One turn sends every row of this set to another row. A few are shown first. Where does it send the rows asked after them?
J_946: [-2.26 -0.07 -0.17 -0.61  0.03 -1.72  2.03 -0.08 -0.10 -0.83 -1.46 -1.85
 -1.17  3.59 -0.39  1.32  4.14  0.45  1.62  0.35 -0.18 -1.13  1.10  0.70
  0.99  1.03  0.02 -1.20  1.23]
J_966: [ 0.46  0.84  1.83  2.14  1.34 -0.68 -0.25 -3.58  0.27 -1.78 -2.03  1.58
  2.94 -1.42  0.07 -1.70  0.63 -3.86  0.00  0.74 -0.98  0.33 -1.25 -0.53
  1.18 -0.58  2.79  1.82  1.04]
J_901: [-0.66 -3.51 -2.64 -0.04 -3.30  3.48 -0.56  0.84 -0.43 -1.62 -1.13  0.16
  2.57  0.08  0.93  1.40 -0.40 -0.28  0.91  0.59  1.73 -1.20 -0.04  1.20
 -2.80  0.83 -0.55  2.85 -0.05]
J_92: [-0.11  0.65  1.98  1.71  0.53  0.37 -0.54 -2.72  0.76 -0.68 -2.30  2.71
  3.05 -2.97 -0.21 -2.78 -0.40 -2.90 -0.29  0.05 -0.85  1.43 -1.88 -0.89
  0.39 -0.37  1.62  2.59 -0.21]
J_983: [ 1.94  0.23 -1.25  3.31 -1.08 -0.54 -1.12  2.10  0.60 -0.17 -0.27 -0.16
  3.13 -0.67  1.14 -0.74 -4.25  0.95  0.27 -1.73  2.11  0.27 -1.28  0.85
  1.77  1.07  2.56 -0.98 -0.94]
J_254: [ 1.63  0.74  0.04  2.01  2.31  0.66 -2.64 -0.08 -0.16 -1.47  3.40 -0.94
 -1.91  0.04 -0.12 -0.40  0.83 -1.57  0.45 -0.93  2.35  2.48 -2.79  0.17
  0.63  0.18  0.00  1.39 -3.92]
J_413: [ 1.50  0.50 -0.16  3.33  2.47 -0.37 -3.29 -1.64  0.19 -1.01  3.23 -0.55
 -2.35 -0.55  0.21  0.66  0.75 -0.92  0.21 -0.86  1.13  0.66 -1.88  0.74
  1.18  0.38 -0.47  0.61 -4.03]
J_730: [ 0.22 -2.81  3.57  1.16 -0.24  0.32 -1.59 -1.44 -2.02  0.66 -2.34 -0.90
 -0.19 -0.02 -0.13  0.03  1.32  0.75 -0.13 -1.19 -3.14  0.49 -2.25 -0.42
 -1.26  1.47 -3.96 -0.47 -0.13]
J_663: [-1.69  2.08 -0.27 -4.03  0.60 -0.38  1.87  0.35 -0.78 -1.21  0.44 -1.19
  2.65 -1.34  2.71  1.80 -1.22  0.61  0.12  0.34 -1.13 -0.41 -1.40 -2.48
 -0.28 -0.03  2.33 -0.07  0.58]
J_247: [-1.28 -1.66 -1.38 -0.13 -0.45 -0.39  3.17 -1.17  0.37 -0.60 -1.49 -1.20
 -1.49  2.11 -1.67  0.95  4.02 -0.65  1.25 -0.37 -0.55 -0.89  0.83  0.99
  0.17 -0.01 -0.06 -0.66  2.87]
J_906: [-2.62  2.31  0.12 -4.46  0.90  0.40  1.40 -0.45 -0.75 -1.51  0.49 -1.61
  2.64 -2.07  1.27  2.12 -1.45  0.44 -1.28  0.18 -0.62 -2.04 -1.31 -0.65
 -0.04 -0.12  1.18  0.27  0.72]
J_935: [-0.21  3.14  0.81 -0.02  0.33  1.22 -1.07  0.04  0.07 -0.16 -0.42  3.99
 -0.59 -0.55 -2.61 -0.10 -0.65 -2.17  0.02 -0.83  0.87  0.11 -1.24  0.96
  3.46  1.27 -0.82  1.49  3.00]
J_207: [ 1.57  1.76 -1.46  2.50 -1.28 -1.81 -0.98  2.46  0.24  0.46  0.03  0.72
  2.97 -0.57  0.09  0.16 -2.99 -0.19 -0.70 -3.08  1.60 -0.75  0.23 -0.31
  0.90  1.34  2.93 -1.01 -1.93]
J_557: [-0.10 -2.15  0.96 -0.36 -0.75  0.62 -0.36 -1.26  0.29 -1.21 -1.62 -2.33
  2.54 -1.32 -1.08 -1.05  2.16 -3.26 -1.09 -0.37  2.83 -0.52  0.53 -1.24
 -3.15 -0.16  2.64  2.30 -2.55]
J_550: [ 0.82  0.05  0.42  2.29  1.32 -0.25 -2.66 -0.41 -0.21 -0.80  2.29 -1.35
 -3.28 -0.28 -0.62 -0.92  0.70 -0.61  1.03 -1.55  2.36  2.76 -3.08 -0.04
  1.12  0.57 -0.64  0.70 -3.73]
J_762: [ 0.58  2.99  0.50  1.24 -0.50  1.36 -0.64 -0.18  0.79 -0.52 -1.37  4.16
 -2.14 -0.50 -1.72 -1.38  0.70 -2.14 -0.17 -1.25  0.83  0.78 -0.05  1.60
  1.46  1.11 -0.93  2.13  2.54]
J_402: [-1.60 -2.18  0.05 -1.38 -0.30  0.19  3.53 -0.85  0.37  0.88 -1.81 -2.36
 -0.80  2.66 -1.11  1.36  3.34  0.36  0.95  0.32  0.24  0.24  1.06  1.02
  0.89  0.31  0.54 -0.56  1.85]
J_476: [-1.43  1.06  0.43 -1.20 -1.36  2.81 -0.41 -1.10 -1.62 -2.21  0.49  1.90
 -1.42  0.42  0.33  1.81 -1.33  0.51 -0.55  0.92 -0.01 -0.13  0.93  2.58
 -0.37  0.88 -3.52  3.83 -0.51]
J_967: [ 1.26 -3.07  3.99  1.79  0.25  0.81 -1.92 -1.54 -1.61  0.76 -1.37 -0.34
  1.15  0.33 -1.39  0.04  0.37 -0.06 -0.08 -1.35 -2.31  0.87 -1.84 -0.86
 -1.31  1.64 -3.99  0.26 -0.03]
J_905: [ 1.69 -0.14  0.98  1.07  2.85 -0.83 -2.34 -0.67  1.51 -0.26  2.45 -1.43
 -1.89 -0.53  0.06 -0.32  0.64 -0.53  1.58 -0.91  1.53  1.02 -3.33 -0.63
  2.01 -0.13 -0.79  0.95 -4.30]
J_594: [ 1.39 -3.25  3.42  1.34  1.27  2.24 -2.64 -0.94 -0.97  0.67 -1.64 -1.25
  0.78 -0.03 -1.29  1.30  1.39  0.57  0.80 -1.35 -1.90 -0.12 -2.18  0.48
 -0.01  2.26 -3.63 -0.22  0.69]
J_142: [-2.09  1.43 -0.36 -3.51  1.11 -0.82 -0.76  1.01 -1.53 -0.69  0.44 -1.87
  2.73 -1.01  2.12  2.32 -1.58  0.50 -1.00  1.58 -0.58 -2.53 -0.80 -2.00
  0.60  0.33  0.94 -0.88  0.53]
J_674: [ 1.42  0.65 -1.71  2.76 -0.93 -0.60 -0.22  2.44  0.72  0.65 -0.54  0.69
  3.64  0.17  0.94  0.05 -3.66  0.23 -0.77 -1.80  1.99 -0.58 -0.65  1.79
  0.59  0.79  3.20 -0.53 -1.08]
J_797: [ 1.55 -2.24  4.67  0.99  0.45 -0.06 -1.73 -0.63  0.12  0.77 -2.83 -0.66
  0.06  1.39 -0.18  0.14  0.68  0.87  0.85 -1.96 -1.92 -0.41 -2.08 -0.82
 -0.64  2.38 -3.15 -1.00  0.18]
J_813: [ 0.15 -3.22 -2.37 -0.59 -1.80  2.89 -0.32  1.98 -0.13 -2.17 -0.47  0.05
  1.63  0.18  0.76  1.39  0.50  0.71  2.12  0.08  0.92 -0.79 -0.83  0.91
 -3.91  0.72 -0.87  2.96 -2.18]
J_787: [ 2.52 -0.83 -2.02  2.37 -0.03 -1.56 -0.94  2.90  0.54  0.20 -0.66 -0.64
  2.67  0.10  0.09  0.00 -3.04  0.10 -0.20 -1.36  1.61 -1.23  0.06  0.29
  2.69  0.30  2.75 -1.20 -2.06]
J_613: [-0.75 -2.04 -0.76 -0.68 -0.72  2.18  0.25 -1.33  0.30 -2.58 -1.23 -1.56
  1.85 -1.92 -0.94 -1.25  1.32 -3.33 -1.02 -0.03  3.05  0.59  0.02 -1.01
 -1.22 -0.83  3.26  2.61 -2.75]
J_931: [-0.65 -0.08 -0.22 -0.92 -0.94  2.42  0.44  0.06 -0.71 -0.90  0.49  2.99
 -2.39  1.50 -0.12  2.17 -3.09  1.34 -0.91  0.79  0.32 -0.08  0.43  2.54
  0.30  0.70 -2.77  2.55 -1.30]
J_433: [-1.82  2.42 -0.06 -3.45  0.42  0.12  1.09 -0.40 -0.64 -1.37  1.22 -2.62
  2.58 -2.40  2.38  1.30 -1.61  0.67 -1.51  1.18  0.39 -1.75 -0.65 -0.81
  1.03 -0.29  1.36 -0.54  0.40]
J_977: [-1.46 -0.74 -1.39 -0.46 -1.31 -0.50  2.82  0.06 -0.18 -0.26 -1.79 -2.10
 -0.34  1.25 -0.63  0.61  4.58 -0.03  0.71 -0.11 -0.50 -1.56  0.95  1.29
  0.63  0.22 -0.35 -1.45  2.57]

J_142 -> J_787
J_901 -> J_613
J_594 -> J_402
And these:
J_550 -> J_730
J_906 -> J_674
J_935 -> J_931

